In the data rows, the value 128 means zero.
Here are some points, each followed by its number:
[ 53  71 168 100 104  96 122  84 106 122 105  53  55 120  67 138 134  72
  26  73  99 144 114 150 112 125 177  87 163 159 157  95] 0
[149 121 136 128 101  86 100  85 136 161  77 102 159 123 109 122 133 146
 130 134 150 121  61 127  97 121  90 164 148 135 143 170] 1
[150 131 131 135 117 117 108 125 132 141 114 127 146 127 133 129 126 146
 151 136 138 128 105 129 124 125 103 151 134 126 122 146] 2
[151 165 100 157 134 138 129 135 157 137 148 189 185 155 178 125 126 173
 167 156 134 111 127  96 119 128 113 165 126 113  98 165] 3
[107 106 156 128 100  64 123 100  90 129  68  89 103  80  76 117 150  96
  71  85 117 147  83 144 113 137 127 135 120 142 167 125] 4
[152 162  96 139 166 172 136 146 149 129 161 167 158 164 162 124 107 147
 157 155 121 118 159 113 129 122 130 137 139 120 109 144] 5
[ 30  57 190 118  69  58  87 118  70 100  39   0   0  83  33 105 136   0
   5  31  50 198  77 182 105  89 161  36 176 159 146  80] 6
[175 150 118 113 141 113 134 117 114 139 126 143 172 100 129 138 140 177
 157 150 167  99 117 121 128 160  93 177  87 122 157 145] 7
[149 161 110 167 135 142 103 168 125 116 112 134 129 122 143 107 128 118
 162 134 121 161 128 134 135 108 110 115 126  98  96 140] 8
[124 125 141 109 138 136 140 121 119 121 129 116 107 117 109 140 131 114
 112 127 130 123 152 141 137 139 149 113 114 133 152 110] 9
[212 185 100 123 168 138 148 136 131 139 124 172 214  99 144 125 132 181
 188 179 173  98 134 120 138 166  78 196  83 115 164 162] 10
[ 66  40 166  80  96 140 117 140 121 114 163  61  38 162 107 160 100  90
 111 100 119 127 151 141 146  96 150  55 168 148  91  72] 11
[124 108 130 107 117 142 138 140 118 120 156 129 116 131 131 142 127 144
 138 128 143 121 148 128 139 138 123 130 113 131 119 110] 12
[ 96 121 121 134 142 179 133 148 151 109 176 139 103 171 152 150 111 130
 128 134 117 124 176 126 143 115 169  83 151 118  86 109] 13
[ 52  45 159 106 101 158 106 112 156 126 163  63  39 206 114 149  89  87
  95 103  98 133 141 135 125  77 191  42 215 148  80  85] 14
[114 136 112 146 139 160 129 141 153 123 152 146 131 158 152 126 115 124
 131 133 109 135 152 126 135 114 154 103 154 121  95 126] 15
New points follow, each followed by the numbers of its three nearest points above, looking only along the 6 directions in which the numbered points spread most, nearest first.
[150 135 105 143 122 130 116 105 170 157 143 164 173 175 158 133 117 182
 160 155 143 103 103 100 108 114 114 161 145 126 111 172] 3 2 5
[124 130 112 136 136 150 129 135 150 130 147 140 131 163 156 123 117 127
 143 139 120 131 137 118 121 110 137 113 149 123 109 128] 15 5 13
[ 53  66 136 120 119 168 104 130 154 121 169  76  56 206 125 156  95 102
  90 105  80 140 149 134 122  77 193  46 207 139  70 101] 14 11 13
[ 61  35 172  80  85 139 113 147 110 111 162  62  39 154  98 159 100  93
 114  93 117 132 152 140 153 102 148  57 168 143  80  67] 11 14 0
[100 112 141 128 105 112 120 133 118 122 110 104  95 123 111 127 132 101
 106 109 116 142 125 137 126 117 136 105 138 135 122 120] 9 12 2
[ 47  46 179 115  79  58  85 138  61 105  35   0   0  88  23  90 135   0
   5  27  47 216  72 184  97  86 170  32 170 156 154  81] 6 0 4
[177 154 116 120 142 113 136 123 119 139 117 146 174  97 126 124 143 162
 155 151 166 110 110 124 128 152  84 177  87 120 163 145] 7 10 2
[139 129 143 119 135  85 124 118  96 132  71  84 112  72  76 113 142  86
  97 104 122 149 102 153 121 133 109 125 111 139 182 118] 4 9 1
[ 96 125 161 127 105  54 136  98  73 114  56  87  95  45  62 106 170  72
  32  71 108 156  90 152 115 157 141 133  95 144 203 114] 4 0 9
[ 52  83 159 132 106 112 113 140 101 107 100  54  29 125  86 113 127  27
  50  73  60 178 126 159 122  92 181  43 170 146 118  89] 0 6 11
[ 77  53 162 100  79 124  98 141 113 117 137  67  58 142 105 149 113 101
 115  98 118 142 129 141 140  98 126  72 164 132  79  87] 11 14 0
[178 146 126 105 130 107 143 120 108 140 126 156 175  83 131 139 145 184
 162 149 182 101 117 119 139 173  77 190  58 121 166 143] 7 10 2
[117 156 106 153 152 165 132 160 138 110 148 153 136 140 157 122 130 124
 133 138 101 137 163 128 137 122 145 111 138 118  93 120] 15 5 13
[166 159 123 143 105  90 130 126 120 140 100 172 182  91 146 114 152 161
 163 142 160 120  93 109 125 148  72 195  85 119 136 163] 7 2 10
[137 137 126 119 139 153 132 145 133 117 151 137 140 125 140 140 123 147
 143 141 133 115 157 132 151 140 130 125 118 116 121 123] 12 9 5
